The same turns and mirrors carry the whole set onto itself and the rows of a family onto each other. Which other rows belong to the same family as each row named below? List them in the order they appear above.
These 16 rows form 4 families of 4 rows each.
Q373: [  0.3  -5.8 -18.8  41.8  14.1 -46.9  28.3 -19.0   0.9   4.5 -12.8  43.5]
Q752: [ 13.9  20.3 -21.9  36.4  51.7  -6.6  39.6  10.8 -32.6  -4.2  47.0 -11.9]
Q102: [  5.0  -4.0   5.5  36.5  -4.5 -18.4  23.7 -31.3 -36.7 -28.0   6.2 -25.7]
Q568: [ -1.6  13.4  -3.5  44.5  47.7 -22.3  15.2  27.9 -27.2  -3.0  23.9  -8.6]
Q691: [ 52.0  -0.3 -25.5  30.2  37.3  10.9  13.4 -34.1  13.0  19.4  41.9  34.8]
Q848: [ 53.9  -5.1 -34.4  34.1   3.9  11.2  18.7 -53.0  -2.2  10.8  47.4  16.8]
Q860: [  7.8  14.8  20.3  50.5   6.4  11.1  23.0 -34.6 -33.0 -25.8  23.2 -18.0]
Q424: [ 13.2 -18.1 -48.7  21.7  19.0 -34.9  18.8 -11.4  -2.9  15.3  -5.8  38.1]
Q614: [ 54.7   9.4 -10.4  54.7  15.3  -2.9  20.4 -42.2   2.8  16.0  65.7  14.7]
Q682: [-12.7  16.0 -21.8  37.5  64.6 -16.7  25.2   6.6 -13.8   9.6  39.4   8.2]
Q729: [ 22.7  -4.3  29.8  40.8 -15.4 -21.5  21.8 -38.3 -19.8 -27.6  13.5   2.1]
Q200: [ -5.6 -10.2 -22.6  29.5   7.0 -23.7   5.9 -13.3  -1.9  -6.4 -17.0  41.8]
Q125: [ 19.2  -7.7  22.1  38.9   5.0  -6.8   7.0 -51.1 -10.8 -27.9  15.7 -19.7]
Q380: [  2.6 -20.4 -25.7  28.2   0.0 -25.7   1.2 -39.2   2.4  22.9  -1.4  37.2]
Q736: [ 44.6   9.0 -20.5  42.7  17.3  19.7   2.1 -26.1   0.1  11.1  65.5  16.7]
Q756: [  2.3  22.4 -13.4  41.3  46.5 -23.5  38.8  18.4 -23.8  12.7  51.9  22.5]

Which other rows belong to the same family as Q380? Q568, Q691, Q860
Which other rows belong to the same family as Q736? Q682, Q200, Q125
Which other rows belong to the same family as Q614? Q373, Q729, Q756

The same turns and mirrors carry the whole set onto itself and the rows of a family onto each other. Which other rows belong to the same family as each row named below? List them in the order they appear above.
These 16 rows form 4 families of 4 rows each.
Q648: [ 10.8 -40.3  38.9   9.4 -12.0 -11.3 -16.9  25.0  22.9   5.2]
Q891: [-30.6  28.8  -8.2   7.9  34.7  -6.2   5.2 -14.2   3.1   2.2]
Q284: [ -2.2  14.7  16.7   7.1  -1.1 -39.6 -43.5 -14.3  -4.2  -4.3]
Q433: [  0.6 -29.4  -5.1  -8.0  13.8 -36.9 -36.6 -23.7 -11.6   1.8]
Q193: [15.5  4.9 -8.4 -0.9 -3.5 26.4  3.7 32.8  1.1 34.3]
Q863: [ 13.1  -5.0  -0.1  14.3 -31.9  19.1  15.7  36.2  14.0   3.5]
Q268: [  5.5 -47.1  16.9   9.2   0.3  -4.7  19.6  31.1  16.6   6.9]
Q227: [-16.0  20.4   1.4   7.0  47.0  -5.6  -4.7 -23.8  26.0  -2.4]
Q346: [-27.4   1.3 -23.3  25.6  28.1 -11.1 -17.8 -33.4   9.9  -1.1]
Q441: [ -2.0  20.4 -33.4  15.0  19.4   4.8   0.9 -28.4   0.4   6.1]
Q468: [-16.2  11.5  -0.3  23.3  -1.6  21.3  20.2  31.3  28.1  14.6]
Q297: [ 22.3 -45.8  11.8  31.9  13.8  -7.4  -7.9  33.9  -4.6   6.9]
Q146: [ 19.7  -1.0  13.5   5.4   8.0 -38.9 -40.6 -23.1  13.8  -4.4]
Q242: [ -7.6  -2.6  -3.9  -5.1  -0.6 -23.9 -37.2 -42.5   8.1  22.5]
Q342: [  9.4 -44.9   6.6  11.8   8.2 -17.2 -24.8  41.8   4.7  15.8]
Q589: [18.1  7.2 -1.3 23.3  0.0 40.7 11.0 16.9  3.7 25.6]

Which other rows belong to the same family as Q441? Q648, Q433, Q468
Which other rows belong to the same family as Q342? Q891, Q146, Q589
Which other rows belong to the same family as Q193? Q284, Q227, Q297

